Each row of Y is roughly a mix of the hidden directions of one of several groups.
Y (105 x 13):
[[-36   1  15   0  51   0  24 -16  68  -7 -11   9 -26]
 [ 34  25  34  32  13 -18 -29 -12 -35 -33   1 -35  36]
 [ 25  42  42 -11   1   7  -3  -3   0 -37  20  47  46]
 [-12   3 -22 -56  -5   8   8  34 -24  48  47 -13 -13]
 [ 17  15  27 -62  15   8 -18  43  41   8  14 -15  27]
 [-19  10 -15 -55   4  20  -5  22 -25  55  40   2 -25]
 [ 49   8  17 -22 -12  -6 -38  32  40  -8  -4  -9  53]
 [ 39   1  33 -53  10 -21  14  23   7  13   2  59   5]
 [-17  -1  15  -7 -27  63 -12 -19 -28   6 -40  39 -26]
 [ 22   7   8 -44   0 -11 -21  54  45  16  10 -29  35]
 [ 27 -35 -40 -40  -6  -9 -11  15 -22  33  33 -45 -10]
 [-49   3 -28  48 -19  15  34 -29 -40  -5   9   7 -25]
 [-10   8  20 -24 -24  68 -11 -19 -17 -31 -17  46   3]
 [-27   8  21  45  -9   3   5  -6  25 -40 -59  34   7]
 [-32 -19 -36  38 -13  23 -18 -15  -3  -9 -19 -66 -12]
 [ -5  -1  21   2 -42  56  -2 -11 -10 -39 -44  36  11]
 [-33  -6  -2  25  37 -22  51 -22  52 -10  -2  17 -27]
 [ 24  38  58 -25  21  14  -1  -8   4 -23  10  49  26]
 [-46   6 -21  51   0   2  25 -29 -29  31   3  -1 -44]
 [-20  43  44  27  13   4   9  -9  23 -33 -17  54  19]
 [ 15  36  42 -23  15   4 -17   8  20 -41   3  47  41]
 [-15  24  16 -15  -1  50   4 -21 -31  54  18  28 -34]
 [  1   8  32  56  -6  16  15 -34  27 -45 -40   5  15]
 [ 16 -35  -6 -41  28 -13  38 -14 -13  39  19   0 -51]
 [ -9  34  17  30  24  -7   6  -5  26  72  17 -29 -18]
 [ 25  33  48 -12   2  11  -9  -4  -1 -45   0  48  41]
 [-29 -38  -7   1  41 -14  26 -16  33   7 -31  -8 -55]
 [ 24  -1   2  37  -1 -55 -19  22  26 -32 -24 -22  43]
 [-12  -2 -31 -62   0 -10  -3  50   4  27  44 -12   5]
 [-15 -38  -6  -5 -31  46   6 -16 -11 -36 -55  23 -21]
 [  9  -6  14 -66 -18  17   7  30 -43 -35   4  29  16]
 [-18  15   8 -23 -10  50  12 -11 -36  55  18  19 -37]
 [ 58 -11  26 -50  19  -4 -18  10  48  -6   4  -5  25]
 [ -9 -47 -35 -32  26 -22  30  -1  10  29  14 -18 -49]
 [-34 -24 -16  20  34 -16  47 -24  46  -1  -3  -9 -40]
 [ -3 -47 -31 -53  12 -11  37   6  -8  19  21  -7 -42]
 [-20 -41 -51  21  -8  -9  20  -7   3  28  -1 -51 -37]
 [ -7  12   8 -15  -7  35   2 -15 -48  62  15  20 -41]
 [ 18 -24  -1 -48 -18  16   1   4 -35 -61  -9  36  15]
 [ 38   2  11 -51 -11  -8 -25  51  27  -3   4 -12  44]
 [-17 -16  -9 -13 -29  44  24 -15 -17  42 -15  42 -45]
 [ 36   9  34 -34   0 -20  18  21  17 -11  -3  67  24]
 [-26 -42 -54  31 -19 -13  16   3  11  15 -20 -43 -28]
 [  9  45  24  49 -26  18 -27  -6  13 -26  -8   2  53]
 [ -6  -8 -29 -62  -2  -3 -19  35 -27  44  34   7 -15]
 [  3   3 -23 -53   5 -14 -18  35 -37  41  46 -14  -4]
 [-40 -24 -12  19  28 -10  35 -12  54   8 -26  -7 -42]
 [-43  51  14  54 -10  40 -18 -22   3  -9  -5   8  14]
 [ 11 -43 -56  31 -28 -30  22 -13 -20  30   3  -8 -26]
 [  4 -14  12  -6 -43  52  -7 -11 -40 -35 -43  25   1]
 [-12 -41 -51  14 -22  -6  -1   7 -19  36  -9 -50 -31]
 [  6  47  55 -15  12  21 -26  18  20 -31  -6   3  44]
 [ 11 -16 -33   0  10 -60  33  23  22  27  40 -28   4]
 [-30   4 -11 -42 -12  48  26  -3  26  17  21  53 -19]
 [-20 -39 -44  17 -15   5   7   0   0  37 -13 -56 -37]
 [ 14  50  49 -18  13  10 -12   3   5 -20  19  48  38]
 [-36 -10   2   9  52 -16  33 -19  56 -11 -11  10 -33]
 [  4  46  48 -14  24   7 -20   1   9 -36   6  46  35]
 [ 26  36  27  34 -18  -6 -31  13  22 -25 -12  -9  61]
 [ 24   3  11 -53   3 -13 -11  54  38   4  14 -27  35]
 [ -9  -2 -25 -64 -16  16  12  32 -21  36  46   8  -8]
 [ 40 -18 -24 -30 -27   8 -10   9 -44  35  37 -39   2]
 [-47   2 -25  59 -11  11   9 -38 -32  -4 -13  14 -30]
 [ -5  11  30   4 -29  54 -32 -10 -30 -17 -49  29   2]
 [  5  -4 -23  13  17 -65  17  30  40  22  24 -35  10]
 [  0  -1  27  42   1  17 -25 -33  10 -43 -60  19   4]
 [  8  46  53 -14  22   5  -6  -1  14 -24   7  55  29]
 [ 16 -56 -30 -26  18 -28  28 -12 -14  26   5   1 -51]
 [-18 -42 -51  27  -7 -20  10 -10 -23  20  -6 -44 -38]
 [ 24 -15  11  52 -27 -10  13 -17  17 -47 -46  18  23]
 [ -7  -2  13 -18 -39  56 -26   0 -28 -15 -43  42   0]
 [ -7  -2  18 -17 -30  62 -19 -10 -26 -37 -36  34   4]
 [ 19 -10   8 -51 -30  14  -8  27 -41 -43  -7  33  27]
 [-22 -35 -60  16 -21 -10  36 -10  -9  30  21 -18 -35]
 [ 30   7 -14 -10 -49  21 -39  20 -42   4  19 -30  38]
 [  2  -1  23   5 -39  51 -17 -10 -27 -34 -50  31   8]
 [ -8 -33 -59  42 -27 -25  22 -12 -10  30   8 -18 -24]
 [ 13   4 -14   3  47 -55   7  -6   3  28  53 -33  -8]
 [-22 -40 -53  35 -13  -6  18 -15  -2   8  -2 -53 -27]
 [ 29 -67 -39 -48   2 -20   8   1   2   6   1   5 -29]
 [ 28 -54 -26 -21   4 -17  26 -25 -31  24   2  18 -47]
 [-16 -23  -2   3  44 -25  47 -23  54 -26  -2  13 -24]
 [-22   6   6 -17  -6  48   7 -18 -37  54   3  15 -49]
 [-33  -7 -36  46  -8  20 -15 -25 -15 -14   2 -65  -6]
 [ 26 -21   4 -52 -22   3 -12  28 -28 -53 -12  26  28]
 [ 28  26  24  27   5 -33 -35  16   6 -39  -7 -20  56]
 [ 22  45  55 -25  11   9 -12   4 -10 -10  12  52  29]
 [ 11  24  -8 -44 -12  -7   4  37 -23  40  61   0  18]
 [ 35 -27  -3 -30 -32  -3  -9  11 -40 -52 -17  34  25]
 [ 15 -18 -39 -18 -23   2  -4  15 -22  56  34 -48 -12]
 [-28  21  36  16  28  -7   1  -3  35 -39 -39  51   5]
 [-14 -33 -54  37 -18 -10  26 -27  -9  35  11 -10 -39]
 [-10 -41 -43  11  -3 -13  21 -10 -17  40   5 -44 -46]
 [-29  13  -5  33  34 -10   6 -12  45  52  11 -36 -28]
 [-24  21  17 -17  -3  58   5 -20 -30  46  10  23 -38]
 [-29  26  19 -14  10  52   3 -23 -17  51  16  19 -39]
 [-38  -4 -22  50 -11  -3   5 -26 -53  12 -18  20 -39]
 [ 47  14  35 -45   2  -9 -19  41  26  -3   6 -11  44]
 [ 50  -1  14 -54  -5  14 -27  25  42   8  13  -2  35]
 [ 16   3  15 -62  13   8 -32  40  46 -12   0  -9  30]
 [ 58 -12  -3 -20 -25  -7 -42  21  30 -17 -11   2  47]
 [ 18  42  50 -20   9  13 -19   6   7 -32   2  46  40]
 [-12   1 -25 -55  11  -6   1  32 -19  42  52 -21 -13]
 [ 12  -2 -17  18  37 -67   7   4  15  38  32 -31  -9]
 [-33  28  33  24  18  -1   6  -1  48 -32 -35  45   9]]

Here is one row of each group, with its name. Which group are the others in?
[ 15  39  55 -33  28   3 -21   6  -8  -8   2  53  15] -> P
[  3 -19  10 -64  47 -15  23  17  17  28  17 -15 -33] -> Q
[-31 -26  -6 -21 -36  60  10  -3  -5 -12 -44  25 -26] -> W

[-13  48  28  68  -6   3 -13 -12   2 -26 -14  -5  35] -> Q
[-11  -4 -26 -56  -8   1  -6  41 -28  48  34 -13 -14] -> W
[-23  -3 -23  36   2  32 -11 -37 -22  -9  14 -68 -14] -> P
[-35  -9   4  13  50 -21  37 -23  48 -12 -13  17 -34] -> P
[ 20 -23  -9 -25 -34  -2  -3  18 -40 -62 -16  26  29] -> Q
[  0 -14  11 -13 -43  50  -6  -1 -24 -53 -39  21  16] -> W
[-39 -15 -42  63 -18 -21   3 -18 -30  -5 -22  -1 -22] -> Q
[ 30 -10 -24 -36 -10  11  -3   6 -22  42  56 -44   1] -> P
[ 11  30  55 -40  22   6 -26  31   9 -34 -14   7  35] -> Q
[-15  -4 -25 -38  15   3   7  -3  54  10  26  63 -12] -> W
[ 49  19  22 -28 -12   3 -24  31  40  21  16 -15  46] -> Q
